Each row has a name. After each piece below comes the name of the row it's from. Each question is about the rows just above it. Some pieces are copies with a little noise.

[-104   58   60  -96   64   96  105   71  -94] -> lizum
[ 107  -95  -95 -109  -99  -96  -78  -98   78] -> levon
[  82  -94 -100  -95 -101 -116  -86  -86   82] -> pora
[-106  108  102   83  101   92   99   97  -91] -> Kog
asked: [  82  -94 -101  -95 -101 -117  -86  -86   82] | pora
asked: [ 107  -95  -94 -109  -98  -95  -78  -98   77] | levon
asked: [-106  107  101   83  101   92   98   97  -91] | Kog

[ 5  3 -4  1 -5 10 -1  0 -5] = ziru
[ -5  50  50 -39  41 -47 -37 -43  45] = luf
[ -7   2   8  -4   8 -13  -3  -5   9] = Luva
[  33 -106  -87   98  -89   87   70   99  -95] = zuri
[-10   4  -9 -10   1   9   2  -6   1] = Tibe
asked: [ -9   5  -9 -11   2  10   2  -6   1] | Tibe

[ -3   3   0  -6  26  -7  -8  -3   1 -13  27 -21 -18  -2 -12  -5  -7]  ros
[ -7  -2 -10  -1   8   1   4   7  -3  -4   0 -14  -6   2  17   0  10]  Tovo
[-50 -61 -25   5  58  10 -43  35  47 -55   7 -94  18 -50 -33  54 -27]  liviv
[-11 -24 -18 -10  -1  16 -19  13  20 -13  12 -21  15   6  -5  10 -10]  pozo
[  1  -8   7  12   4  16  -8   7 -12   5  -2 -14  -9  -2  -8  -9  10]  zurif
[ -7  -8  -8   3  13 -10   0   3  -8 -18   5 -28  -3  -6  -1  -5  -4]  Lusu
[ -7 -13  -5   1  13  13 -12  10   6  -4   5 -14   3  -6  -5   5   2]  Nub
[-11 -24 -18  -2  -1  16 -19  13  20 -13  12 -21  15  -6  -5  10 -10]  fodi
[ -3  -2 -10  -1   8   1   4   7  -3  -4   0 -14  12  -6  17   0  10]  zolup
[ -7  -2 -10  -1   8   1   4   7  -3  -4   0 -14  12  -6  17   0  10]  Rit
[ -7  -8  -8 -10  13   7 -12   3  15  -4  16  -6   6  -2   3  10  -1]  dimon
asked: [ -7 -13  -5   2  13  14 -11  10   6  -4   5 -14   3  -6  -5   5   2] | Nub
asked: [-51 -61 -26   6  56   9 -43  35  47 -56   8 -93  18 -50 -32  54 -28] | liviv
asked: [ -7  -2 -10  -1   8   1   4   7  -3  -4   0 -14  12  -6  17   0  10] | Rit

[ -5  47 -17   1  -3 107  19 -15  -1] -> Fev
[-13  22 -21  -7  -4  50  31 -18  -8] -> Pova
[-13  22 -21  -7  -4  50  17 -14  -9] -> Kete
[ -9  37 -24  -5  -4  64  20 -12  -8] -> Bunu
[  7  48 -14  15  -3  46  17  -9  -8] -> Fumu
asked: [-14  22 -21  -7  -4  50  16 -13 -10] | Kete
asked: [ -9  39 -24  -6  -4  64  20 -13  -8] | Bunu
asked: [  8  48 -15  16  -1  47  18  -8 -10] | Fumu

[ 20 -18 -18   0  22 -24   5 -46 -26  39   6   0  -5  12 -32 -24  -6 -17
  39  22  40  -6  -9   2 -39 -13  -6 -32 -17   6  -8   7  45 -32   4  38
 -38  -5   8  49 -38 -26 -28  33  51] : fur
[ 23  10   7  44 -26 -10 -37 -25  56 -46   0  34  19  19  68 -11   7 -12
 -46  36 -46  10 -17 -34 -16 -27 -23   4   4  -4  48  -9  -8 -35  24  -7
  13 -16 -31  17 -32   7  17 -15 -25] : vebon
[ 15   8   8  30 -21  -2 -21 -26  36 -35   1  22   7  12  46   0   4 -11
 -35  23 -39   8 -10 -19  -6 -18 -14   6  11  -4  31 -10 -19 -23  15  -8
  12  -7 -20   8 -17 -54   9 -15 -22] : rero
[  7  34  21 -26  -4 -30   2  -7  22  13  11  -1 -15   5  16 -35  -9  31
  13 -15  29 -14  -9  25 -13   0  24  11  38  11 -25 -13 -17   4 -15 -31
  -8 -18 -24 -16   1  10  -3  -6 -38] : Sagid
[ -35  -56  -24   -3    5   64   46  -74  -53   17  -33  -28  -19  -33
 -102   59   -6  -14   17  -23    1    4   27   -6   41    2    8   -9
  -32    7    9   22   11   10   -6   53    7   21   52    7   48   -7
   43   -8   66] : Lanuv
[ 14 -21  -1  27  -1  -3 -19 -48 -11  -3   2  41   4  -4  18 -16  11 -23
  -3  14   4  13  -9 -20 -10  17 -32 -30 -13 -38 -25  -8   3  -2  -3  10
  -1   5 -10  32 -23  23 -49  19  18] : guda
asked: [ 15   8   7  30 -21  -3 -22 -26  35 -35   1  22   6  12  45   1   4 -12
 -36  23 -38   7 -10 -19  -6 -17 -15   6  11  -5  32 -10 -19 -23  15  -8
  12  -7 -20   8 -17 -54   9 -15 -22] | rero
asked: [  6  35  22 -27  -4 -31   2  -6  21  15  12  -3 -16   7  15 -33 -10  32
  13 -15  29 -14  -8  26 -13  -1  24  11  38  11 -26 -11 -18   4 -15 -31
  -9 -17 -23 -14   1   8  -4  -7 -39] | Sagid
asked: [ 24  12   7  44 -26 -10 -37 -24  57 -46   0  33  20  19  68 -13   7 -13
 -47  35 -46   9 -17 -32 -17 -26 -25   3   2  -5  48  -7  -6 -34  25  -4
  12 -17 -28  16 -32   7  17 -17 -22] | vebon
asked: [ -35  -56  -25   -3    5   64   46  -73  -53   17  -34  -28  -18  -33
 -101   58   -6  -14   18  -23    1    4   26   -6   40    2    8   -9
  -31    7    9   22   11   11   -5   52    7   20   52    8   48   -7
   43   -9   65] | Lanuv
asked: [ 14 -21  -1  27  -2  -4 -18 -48 -10  -4   2  40   4  -4  18 -16  12 -23
  -2  14   3  13  -9 -20 -10  17 -33 -31 -12 -38 -25  -6   2  -2  -3   9
  -1   5 -11  31 -22  23 -49  20  18] | guda

[-88 -92  70 -51 -61 -77 -53  74 -98  83] = Tero
[ 61  57  -1  51  90  65  68 -29  25 -88] = muke
[ -33  -66  -26  -75 -106  -83  -54   78  -81   23] = boge
[-77 -59 -40 -76 -60 -87 -86  85 -78  48] = deg
[ 81  74  17  66  83  85  90 -55  71 -26] = vetif
asked: [-77 -59 -39 -75 -59 -87 -87  84 -76  47] | deg
asked: [ 61  58  -1  51  91  65  69 -29  25 -88] | muke

[  3  -1 -30  -1 -11  -7 -23  -1   6   4  -3   3  17   0   0]  noreb
[  14   96   74   99  -49  -57   88  109  -38   19  -48  -18 -102  -51
  -14]  fik
[  8  -2 -28  -3 -17  31  -5  -5  14  -9  11   0   5  11  -3]  Sizi
[ 14   6 -44  -2   2  17 -45  -4  39 -45   4  27   4   3 -16]  Rep
[  1  45  22  60  -7 -36  29  73 -40 -27 -14 -15 -76  -9 111]  gif
[  1  45  22  60  -7 -36  29  73 -40  -5  -7  -7  -6  26   0]  kon
[ -2   1 -27  -2  -3  -7 -12  -5  15  -4   4   9  -1  20 -10]  bip
[ -3  -9 -23 -12   7   2 -10 -15  17  -5  13  11   5  24 -12]  vedi
asked: [ 14   8 -46  -2   4  17 -46  -4  40 -44   5  27   5   2 -16] | Rep
asked: [  1  43  22  61  -7 -35  29  74 -39  -7  -7  -7  -7  27  -1] | kon
asked: [  4  -1 -30   0 -12  -7 -24  -2   6   4  -3   4  19   0   0] | noreb
asked: [  12   96   74   97  -50  -55   88  109  -39   20  -48  -19 -102  -52
  -15] | fik

[-36 -74 -28  39  -2] = tevo
[-36 -74 -28  37  97] = Segi
[ 60 -74 -28  37  97] = nesib
asked: [ 61 -73 -30  39  96] | nesib
asked: [-35 -74 -29  38  -1] | tevo
asked: [-37 -73 -27  38  97] | Segi

[-76  -4 114 -69] -> petu
[  4  11  31 -56] -> rifin
[ 20  -4 114 -69] -> sapa
asked: [-78  -6 114 -71] | petu
asked: [ 20  -3 114 -70] | sapa

[-25  47 -14 -23 -68  31] -> gef
[-39  47 -14 -23 -68  31] -> pulif
[-3 83 76 11 96 20] -> derif
[-52  76   7  -9  49 -47] -> sofus
asked: [-2 85 76 10 96 20] | derif
asked: [-53  76   7  -9  49 -46] | sofus
asked: [-40  47 -14 -24 -69  31] | pulif
asked: [-25  47 -14 -23 -67  31] | gef

[ 75 -83 -99 -55] : biz
[  80  -31 -101  -43] : vovez
[-60 105  38  -3] : tonam
[107  89  54  38] : Zasi
[ 88  18  20 -65] : lovon
[-78 -70  45  91] : virov
[ -3  -7 -98  95] : fuzum
[-31  66   0 -21] : biket
[ 46 -34 114  70] : bik
[-99  52  69  31] : tuso
asked: [  78  -31 -100  -43] | vovez
asked: [ 75 -82 -99 -55] | biz

[ 28 -39 -44  46  31  38 -38 -10  42 -43 -20  18  -6 -14  18 -26 -14 -83
  31  -1  18  77  26   8 -39 -21  89  -6  48 -84  28  45] : taka
[-14  41  65  34  10 -57  37 -62 -13 -23 -49  64 -14   5  10  28  73 -80
 -13 -40 -42  44 -33   6 -42   2  60  29 106 -89 -49 -34] : Pur
[-25 -32  31  -3 -14  26  20 -15 -14 -19  -9  16 -12 -19  -2   2  15  -7
  22 -10   3  -7  -9  56   4 -16  39  20   4 -26 -17  -9] : didon
asked: [-25 -32  31  -4 -16  27  22 -15 -14 -18  -9  17 -13 -20  -3   2  15  -8
  24 -10   3  -9 -10  56   2 -16  40  19   5 -26 -17  -9] | didon
asked: [-14  41  64  35   9 -56  36 -63 -13 -24 -50  65 -14   6  10  29  74 -81
 -13 -39 -41  46 -33   7 -41   2  60  29 106 -89 -49 -35] | Pur
asked: [ 28 -39 -45  45  33  38 -41 -10  40 -43 -22  19  -5 -16  20 -26 -14 -81
  32   0  19  78  29   7 -39 -21  91  -6  44 -82  25  44] | taka

[ 42  35 -23   3 -27 -22 -36  10 -12 -10  18  62 -34 -36] -> deku
[ 23   5 -20  34 -25  36 -17 -41  21   8  40  53   4 -13] -> meni
[  4 -29 -42  20 -51 -11  -1 -21  27  -4  28  32 -91  10] -> malo
[  4 -29 -42  20 -51 -11  -1 -21  27  -4  65  33  20 -18] -> Tepob
[-51   5  -9   9  51  -2  -5 -23  44 -20  18  25  10   3] -> dolil
[-39  19  -4  -2  11 -23 -40  -9 -41  -9  26 -18 -31 -38] -> vodem
asked: [ 41  36 -23   3 -27 -22 -36  10 -12 -10  18  62 -34 -36] | deku
asked: [ 21   5 -18  34 -26  36 -17 -43  21   8  40  52   4 -12] | meni

[ 26   6 -53  33 -15 -51 -34  23  62] = Kavab
[ 14  24 -79   4 -35  -4  44 -35  91] = Fad
[ 11 -25 -79  31 -20 -53  22 -54  56] = nofi
[ 63  -4   8  33  26 -57  22  14  37] = pomu
[  0  41   4   6  10 -29  28  33  32] = rered
[ 66 -34  25  22 -41  10  -9 -21  46] = budam
[ 68   0   9  -1 -29  19  40 -36  97] = Dos
asked: [ 15  24 -79   4 -35  -3  43 -35  91] | Fad
asked: [ 61  -5   6  33  27 -58  22  15  37] | pomu
asked: [ 28   6 -53  33 -14 -50 -33  24  60] | Kavab

[23  6  9 19] : Zom
[-23  20   8 -28] : rura
[12 -1 39 24] : resu
[24  6 10 20] : kita
[22 11  4 11] : Mim
[ 19 -15  -5  30] : Patu
[-49  46 -36 -98] : dagen
[  8 -23  -7  40] : Zataz
[ 3 -1 39 24] : lifo
[38 27  4 12] : Sobig
[ 12  26 -49 -26] : murap
[ -1 -25 -11  41] : Saman
asked: [  7 -22  -8  41] | Zataz
[24  6 10 20] is in which row? | kita

[-74 -34 -82 -49 -24  14] : Nid
[ 54  20  47 -62 -17 -77] : visan
[ 37 -93 -87  53  26 -92] : Tefu
[ 49  30 -78 -90 -94  18] : Zipi
[ 67 -83 -75  57 -33  26] : nav
[-48 -40 -19 -29 -96  80] : Bogi
[-47 -28  80  35  -2  -2] : zed
[ 54  20  47 -62  21  87] : mef
[ 12  66 -91   1 -58  21] : Tok
[ 37 -93 -87  53  61 -92] : kip
[ 37 -93 -87  53  94 -38] : faki
[ -44 -101    1  -22  -23   41] : von
asked: [ 37 -92 -87  53  27 -91] | Tefu
asked: [ 55  19  47 -62 -17 -78] | visan
asked: [ 12  66 -91   2 -58  22] | Tok
asked: [ 48  31 -78 -91 -93  18] | Zipi
asked: [ 38 -94 -86  53  60 -92] | kip

